In the rows, zero is written as 128.
Rotation paths and how fast each direction turns (degrees each step)
Each turn is a multiple of 5 degrees from 10 to 175, or 0.
Each row of a path follows its step; steps can be skipped.

step 0: [142 123 108 143 127 128 132 126 122 107 129 137 119 128 126 134 112 131
 128 144 125 133 138 134 134 114 128 138 128 130 132 125 132 133 118 132
 137 114 126 141 131 124 122]
step 1: [131 121 120 120 116 135 115 135 120 124 136 122 132 125 134 134 128 115
 132 133 119 132 136 132 154 123 133 121 126 127 130 134 136 132 115 134
 138 136 126 154 129 122 121]
step 2: [139 135 121 126 118 123 130 128 131 125 138 121 131 125 151 141 104 134
 131 127 115 131 129 131 139 132 118 113 125 112 120 130 130 127 130 138
 136 131 135 129 130 133 115]
step 3: [126 129 128 126 128 130 114 127 104 133 142 126 130 122 133 126 118 120
 126 134 122 139 131 137 128 126 119 124 137 101 125 125 123 129 137 132
 131 108 123 127 136 124 118]
step 4: [126 114 125 123 132 118 133 131 114 131 132 141 128 112 124 127 115 120
 125 135 121 124 142 152 120 125 130 114 128 121 141 131 134 135 133 141
 138 126 132 125 121 136 123]
step 5: [120 110 132 126 111 125 130 130 125 128 130 122 130 119 117 126 122 119
 142 137 101 133 137 127 133 134 131 108 123 128 131 131 128 120 127 118
 134 116 123 122 126 137 129]
step 6: [138 127 122 122 115 141 134 137 136 132 129 124 120 124 128 131 117 118
 129 147 123 134 123 135 115 134 114 113 112 120 127 121 134 129 131 117
 136 122 125 121 113 119 137]
step 8: [135 117 127 128 128 111 129 131 124 136 132 119 117 119 137 126 139 121
 130 130 130 128 138 125 111 128 117 117 111 138 128 136 125 134 137 126
 153 135 125 133 143 124 124]
step 9: [128 115 125 124 112 122 123 113 120 128 122 121 105 129 130 129 110 128
 112 132 124 124 139 108 123 133 127 130 117 134 135 126 129 121 132 125
 134 122 121 123 140 122 124]
step 10: [135 119 129 115 134 139 122 124 119 131 130 121 107 125 125 122 117 127
 125 126 131 113 112 131 132 117 122 125 113 123 145 130 132 118 130 114
 136 131 119 142 129 121 125]
[129 130 130 124 128 125 129 134 127 131 126 132 127 129 124 128 127 127
 129 127 127 133 127 128 132 126 129 128 127 132 132 131 125 130 132 129
 128 130 132 131 130 129 127]
110
[130 132 131 130 127 128 127 127 133 127 127 129 135 128 132 131 128 123
 126 127 129 132 129 128 129 131 126 128 126 127 129 126 127 132 126 125
 132 131 127 130 131 126 129]
65

step 0: [132 128 121 133 134 132 124 131 122 128 135 116 138 125 122 133 125 131
 125 128 123 132 142 130 136 138 132 142 111 129 126 123 138 113 120 133
 141 141 122 109 129 127 126]
step 1: [121 122 112 124 144 133 132 140 129 128 141 126 135 126 126 118 125 136
 127 128 125 130 137 117 136 129 123 129 129 117 116 114 120 131 125 138
 144 119 121 128 117 129 133]
step 2: [133 122 132 114 133 133 143 137 107 129 133 124 132 126 133 130 134 132
 125 128 134 118 136 117 139 130 134 137 122 127 138 133 127 131 131 122
 147 127 118 120 130 139 125]
step 3: [134 127 120 124 126 127 141 128 129 133 132 133 127 118 121 125 118 139
 136 119 138 134 121 113 128 122 130 128 117 122 140 116 130 146 129 141
 129 126 122 122 119 142 126]
step 4: [140 116 128 129 135 122 135 124 126 131 133 121 129 132 129 126 126 152
 132 118 134 130 132 136 126 126 129 130 127 113 140 139 135 116 136 133
 128 131 120 111 136 138 122]
step 5: [138 124 116 138 132 137 122 119 124 137 129 135 129 122 116 108 123 134
 117 131 132 135 130 127 131 121 132 113 125 116 123 122 138 131 139 136
 140 124 124 125 137 135 126]
step 6: [141 119 137 120 134 138 136 129 121 129 121 128 132 130 118 129 128 137
 124 129 123 140 129 140 137 133 134 127 118 125 118 128 127 122 113 128
 140 119 123 113 142 129 116]
step 7: [130 116 109 124 149 124 133 134 120 137 129 132 134 127 123 122 129 122
 127 130 124 127 116 115 127 131 130 120 111 133 120 120 130 130 124 142
 126 122 118 121 130 122 121]
step 9: [138 134 123 137 136 130 139 129 119 132 133 122 139 108 121 120 117 132
 139 125 133 115 110 127 125 121 127 129 117 133 133 119 140 129 133 130
 142 128 125 133 134 129 132]
step 10: [128 136 134 130 139 135 136 133 144 135 133 123 133 119 119 135 120 144
 134 117 122 133 131 132 128 131 136 131 134 123 132 135 139 127 128 136
 141 135 109 125 134 125 115]
[131 129 128 130 130 124 127 128 127 124 130 129 128 130 126 130 124 126
 130 129 125 123 126 131 128 129 130 124 126 132 123 127 129 127 127 129
 130 129 128 133 131 122 123]
35
[125 131 122 132 131 129 127 128 127 130 126 128 129 127 130 128 123 128
 126 129 131 127 124 125 128 130 131 126 129 125 126 123 129 133 129 131
 125 126 132 130 128 129 130]
170
[129 126 127 125 126 129 125 128 132 127 131 131 127 122 129 122 127 127
 127 125 130 126 126 128 127 123 125 126 128 129 122 127 128 130 125 129
 126 128 125 129 123 128 128]
175
